Turns in one plane each, and the order they were made in; the first pair answered
nivez (before |-> after):
[  6.1 -18.0  -2.1  21.2   0.7 -15.4  22.2  16.9  16.3  11.5   2.9  11.3
  19.2] |-> [  4.0 -22.5  -4.9  22.5  -2.8 -21.8  20.5  15.5   8.6   0.7   3.7  10.0
  17.2]
[ -0.6  -3.4  11.3  -1.4  -7.5   2.3  -6.0   7.6  13.1   0.1   4.5 -10.1
   0.8] |-> [-0.6 -4.5  8.2 -2.0 -9.2  1.0 -5.7  5.9 13.1  2.1  6.9 -8.8  3.2]
[ -4.7 -25.4 -27.8  18.2   1.1 -23.0  19.8   9.7 -17.3  -7.2   1.0   6.6
   9.8] |-> [-17.5 -19.1 -24.1  21.7  -4.1 -16.8  19.2  13.0 -16.0 -19.3 -10.2  -0.4
   3.7]
kal (before |-> after):
[  1.6   1.9  -5.5  -2.7   7.7  20.2  -4.3   2.3  30.2   4.1 -11.7 -21.5
   6.1] |-> [ 19.9 -23.0   7.1  -8.3   3.0  -2.3 -25.5  -7.5  -2.6   1.4  12.2 -11.2
  -6.9]
[ 2.3 -7.3 -4.1 11.2  8.9  7.2  3.0  3.9 16.2 10.3 -1.6  4.6  9.7] |-> [  9.3 -16.1   1.8   9.0  10.4  -5.8  -9.7  -0.8   3.3   7.4   8.2   8.2
   4.7]
[-11.6 -16.9  -3.0  -4.6  -1.2 -17.2  14.5  -0.5 -26.4 -13.2   9.0  -3.5
  -6.7] |-> [-25.1   1.3  -8.8   4.3   1.9   6.0  26.4   3.4   5.0 -14.5  -7.5 -11.8
   3.6]
[-16.2   1.9  -3.6   5.3   7.7  10.1  -6.3  -8.3  28.0 -12.6   7.9  -2.4
   9.6] |-> [  0.4 -17.8  -2.9 -10.1   3.0 -12.4  -8.4 -11.5 -14.4  -5.3  22.2  12.3
  -6.0]
mib (before |-> after):
[ 31.0 -11.6  34.1   3.2  -6.6 -18.2 -25.2 -14.8   1.2  -3.7  21.6  -2.6
   0.4] |-> [ 24.0 -22.7  21.3  -2.7  -5.3 -20.8 -21.4 -23.9  -8.4 -23.6  21.8  -8.8
  -1.3]
[ 10.7  18.6   3.5 -17.0   9.3  17.5   0.5  -6.1  15.1  10.8  -0.2   3.8
  -7.9] |-> [  4.5  20.7  10.4 -14.4   2.8  17.0  -8.3  -7.7  15.9  -0.1   1.0  -3.7
 -13.0]
[ 5.6 11.2  7.6 -7.2 -4.9 10.2  0.9 -0.3 10.4 -1.2 -2.7 -2.3  3.4] |-> [  2.5   8.4   8.0  -9.5  -5.2   9.5  -1.7  -4.8   8.9 -10.8  -3.0  -8.0
   0.3]
bamu (before |-> after):
[14.3 12.9 16.6 -2.7  0.6 -2.2 -9.6 -0.8 -8.4 16.7 11.1  5.5 -5.8] |-> [ 17.1  16.5  15.1  -2.2   5.3   4.1 -11.9  -2.0   0.1  14.3  11.3   1.0
  -1.3]
[-20.4  -5.6 -37.5  27.3  12.6  17.1  24.7   0.6  38.8  -7.4  -4.1 -11.7
  24.1] |-> [-32.5  -6.5 -36.6  32.6   2.6   1.0  41.9  16.4  11.4  -4.8 -21.3   1.2
  10.1]
[-15.3   0.4  22.5   9.2 -11.8 -17.8 -17.2   0.8 -25.3 -21.6  -4.9  -2.9
 -21.3] |-> [ -5.8  -3.6  22.7   9.2  -7.2 -12.6 -32.6 -11.1 -11.0 -26.2  10.2 -11.0
 -12.9]
Now pairs of rows:
(2 to 3 turns a pair)
[  2.3   8.1  45.3  -3.3  -3.3   0.2 -20.7   3.9  -4.3   5.3  -6.8   0.2
 -22.1] |-> [ -7.3  21.6  36.6  -2.0   0.1  14.9  -7.4   7.7  12.3   9.3 -19.4  -2.7
 -13.6] | kal then kal
[ -8.4   7.3  16.2   7.7 -21.2 -14.8   3.6  12.7 -18.2   2.8   8.3  -0.8
 -10.4] |-> [  0.4  18.1   7.0   8.1 -14.4  -0.7  16.2  17.3   0.5  25.9   5.2   4.7
   5.6] | kal then nivez then nivez
[  7.0 -17.3  17.4  21.8  -9.7 -25.6  -4.8   7.8   5.9   8.9   1.2  18.8
   7.2] |-> [ 22.7 -20.0   0.8   2.6   3.8 -18.3   2.7  -3.6   5.9  18.7  12.9  22.7
  16.5] | bamu then kal then bamu
[  8.5  -0.6  24.4  23.1  -7.7   0.6 -20.6   5.6  29.2   1.8  13.4  -4.3
  20.7] |-> [ 12.2  -7.2  27.0  22.8  -9.4  -6.5 -25.8   3.3  19.6   2.2  21.6  -1.2
  15.8] | kal then kal then kal
[ 18.4   2.9   5.3   2.9  -3.0  -1.9   2.7  -7.4 -27.3  14.3   0.0  -0.6
 -19.5] |-> [ 10.5   5.6  17.8   9.7  -5.3   3.3 -21.1  -9.3 -13.3  -4.0   4.5 -12.1
 -16.0] | kal then mib then kal
[-32.8 -10.3   8.8  -0.7   2.5  -4.4  -3.0  -1.5 -33.1 -43.9  -3.7 -11.5
 -24.5] |-> [-37.6  24.1   4.2  -3.4  13.4  21.0  20.8  12.8 -11.1 -16.2 -30.4  -9.0
 -23.2] | kal then nivez
[-36.4   9.7  -6.1  11.7  -1.0  11.4   5.9   1.0  16.1 -33.4 -20.8 -13.4
  -2.9] |-> [-25.4  13.0 -11.2  -9.2   1.3   1.7  29.1   7.7 -17.4  -8.1 -28.8   5.6
 -18.1] | kal then kal then nivez
[  6.6   9.8  -0.3  -9.7   0.1   8.4   9.9   8.8 -16.5  17.0  -9.0   4.7
  -2.7] |-> [ -8.4   1.7 -10.2  -5.9   4.2  15.4   1.6  -8.0   3.4 -16.3  -4.3 -13.3
   8.6] | kal then mib then mib
[ 14.7 -11.0 -28.4  -8.2  12.8   7.6 -15.8 -16.4  26.3  -5.5  28.1  -7.2
  35.1] |-> [ 27.2   9.0  18.5   3.5  -0.5  -2.2 -37.7   2.4  16.0  26.7  28.3   8.4
  12.3] | kal then mib then mib
[ 23.8   0.9  18.6  14.7  -3.8  -2.1 -16.0   7.3  13.2  29.8  16.0  17.5
  11.7] |-> [18.2 13.7 10.7 16.5 -2.4  9.1  0.0 12.0 26.0 32.1  1.6 16.3 13.8] | kal then kal
[-17.0  12.6 -29.4  -1.0   0.7   7.4  16.3  22.5  -6.1   1.8 -27.0  12.7
  -4.0] |-> [ -0.4  17.9 -19.5   2.4   1.9   7.7  11.8  27.4   4.4  26.2 -18.9  21.4
   4.7] | mib then nivez
[ 3.7 11.6 -3.4 20.3  4.5 11.2 -6.6 -0.3 36.3  8.1 -1.1 -3.6 19.4] |-> [  6.3  -4.7 -12.7   2.6  -3.0 -17.5  17.6  11.7 -24.2  24.6  -9.8  20.8
  -7.3] | bamu then kal then kal
[-19.9  11.5   1.8  -8.3 -12.0   4.4   0.2   8.1  -9.1 -22.7 -14.0   2.2
 -13.7] |-> [-17.6   7.3   0.0   0.0  -8.6  10.2  -9.5   1.1  11.0 -32.5  -5.5  -6.6
  -0.6] | mib then kal
[ 20.2 -10.7 -25.2 -14.7  17.7  10.7   2.5 -15.7  24.5  24.9  12.1   5.7
  28.8] |-> [ 28.5  -0.5   4.7  -2.1  11.2   5.9 -18.3  -7.0  24.6  39.5  21.7   7.8
  19.5] | kal then kal then mib
[  1.9 -31.3  -5.8 -26.5  21.6   3.6   5.0 -14.5  -1.0  15.9   4.2   6.8
  16.4] |-> [ -1.5 -31.9   4.7 -18.2  21.0   6.9 -11.0 -17.8  10.5   8.3  11.9   0.3
  22.2] | kal then kal
[ 16.1 -13.4 -12.1   0.1   6.5 -19.9  19.0  -2.0 -21.4  32.9  18.4  31.8
  13.0] |-> [ 4.4 22.1  9.9 18.3  1.3 -3.0 16.4 16.6 12.3 45.7 -1.6 25.6 11.1] | mib then kal
[ 11.2  -3.6 -23.1 -39.2  14.8   3.4  16.1 -11.1 -23.0  11.9  -0.2   3.9
   3.1] |-> [  7.1  19.3  -9.7 -10.0  13.2  23.4   9.1   1.7  29.0  27.0  -5.7  -1.6
  20.6] | mib then nivez then kal
[-18.4  36.3   1.8   6.1  -0.9  10.2  11.5   4.8  17.8  -9.0 -31.3  -1.5
  -5.4] |-> [  8.3  33.2   9.7   1.6   5.7  13.9  -0.4   1.5  35.5  18.2 -12.1   6.6
   8.0] | nivez then mib then nivez
[ 0.7 10.7 -5.8 15.1 10.1 18.8 11.7  9.3 41.6  6.3 -6.3 -1.3 14.4] |-> [  2.3   1.7 -16.1  16.3   7.1   6.9  28.2  18.0  24.2  16.4 -12.4   7.9
  12.7] | nivez then bamu
[  7.3 -25.1  11.1  16.0   0.6 -38.1 -25.7  -2.0 -26.9  -5.5  27.0  13.4
 -14.1] |-> [-30.4  16.9   6.1   6.6  -2.1 -11.7  12.5  15.8 -27.8  -8.7 -24.9   6.9
 -34.4] | nivez then nivez then kal
[ -4.3   4.8 -14.4   4.9  -0.8  -0.2  29.3   6.5  -2.1  16.4 -16.6  10.3
   4.3] |-> [ -1.3  10.0  20.1  21.8  -6.8   0.0 -16.4   1.9  21.0   8.3   2.5  -0.9
   4.3] | mib then kal then bamu
[ 40.8 -17.2   3.3 -12.2   2.4  -3.8  -8.6 -13.1 -11.8  17.4  30.1  12.7
   3.5] |-> [ 36.9 -28.4  -0.2  -9.5  -1.9 -17.2  -7.7 -12.6 -23.9   8.6  30.8  13.9
  -1.5] | nivez then mib
[ 17.8 -10.6  26.1  10.8 -12.9  -4.7 -26.1  13.6  -0.2   8.1   3.3  -7.8
  -3.6] |-> [  1.8   7.2  18.8  14.3 -12.6   6.5   2.0  30.8   8.4  14.0 -21.9  -7.3
  -0.9] | kal then kal then bamu
[ 17.4 -11.9 -18.7   5.2  -9.9   5.4  -7.8   0.9 -12.8   0.8  13.4  14.0
  18.4] |-> [  9.7  -6.2 -18.1  15.4 -13.3  11.5 -16.3   1.2   0.1 -13.3  12.8   4.7
  21.5] | kal then kal then nivez
[ 22.3 -48.3 -22.9  -1.2  -1.5 -38.0   2.9  -9.0 -17.3   1.6  27.5  21.1
  15.6] |-> [  2.4 -33.1 -22.0  24.6   1.3 -13.1 -10.3  -8.6  39.1 -22.6  20.3  -4.4
  37.2] | kal then nivez then kal
[  7.0  17.4  17.7 -28.2   2.9   5.4  -0.4  -4.3 -18.0  22.1  13.8   2.5
  17.7] |-> [ 11.8  -1.9   8.5 -22.4   6.3  -1.6   0.0  -7.0 -10.2  14.9  25.4   1.4
  31.9] | kal then nivez then nivez
[  0.5  14.3   6.1 -11.4  10.8  15.9 -31.8  -8.6  22.6 -32.4   7.7 -36.4
  -3.0] |-> [-26.6  27.8   1.1  -8.7   0.7   7.3  11.3  20.0  -8.8 -23.5 -30.1 -21.4
 -23.4] | bamu then bamu
[  9.8  26.1 -25.6 -33.9  14.9  25.0   5.7 -10.1  -9.9  17.1 -17.5  -3.8
 -13.0] |-> [ 22.7   6.4  -9.2 -34.2   8.3   6.2 -25.8 -22.7 -28.5   9.8   8.3  -3.8
 -17.2] | kal then kal
[ 12.0  10.2  -0.7 -12.2  27.7  29.5  15.8 -12.3  27.7   7.7   1.4 -10.1
  22.6] |-> [ 33.1 -10.1  25.9 -15.0  17.2   1.1 -17.2 -18.7 -12.4   8.7  23.3  -0.9
   2.5] | mib then kal
[  7.8 -20.9   6.9  21.5 -15.9 -28.5  10.6  28.5  -0.2  -2.1   7.3  17.1
  -7.1] |-> [ -6.8 -22.2   5.1  27.9 -15.4 -18.3   0.0  19.2  16.1 -26.3   4.6   2.3
  -2.5] | kal then kal then mib
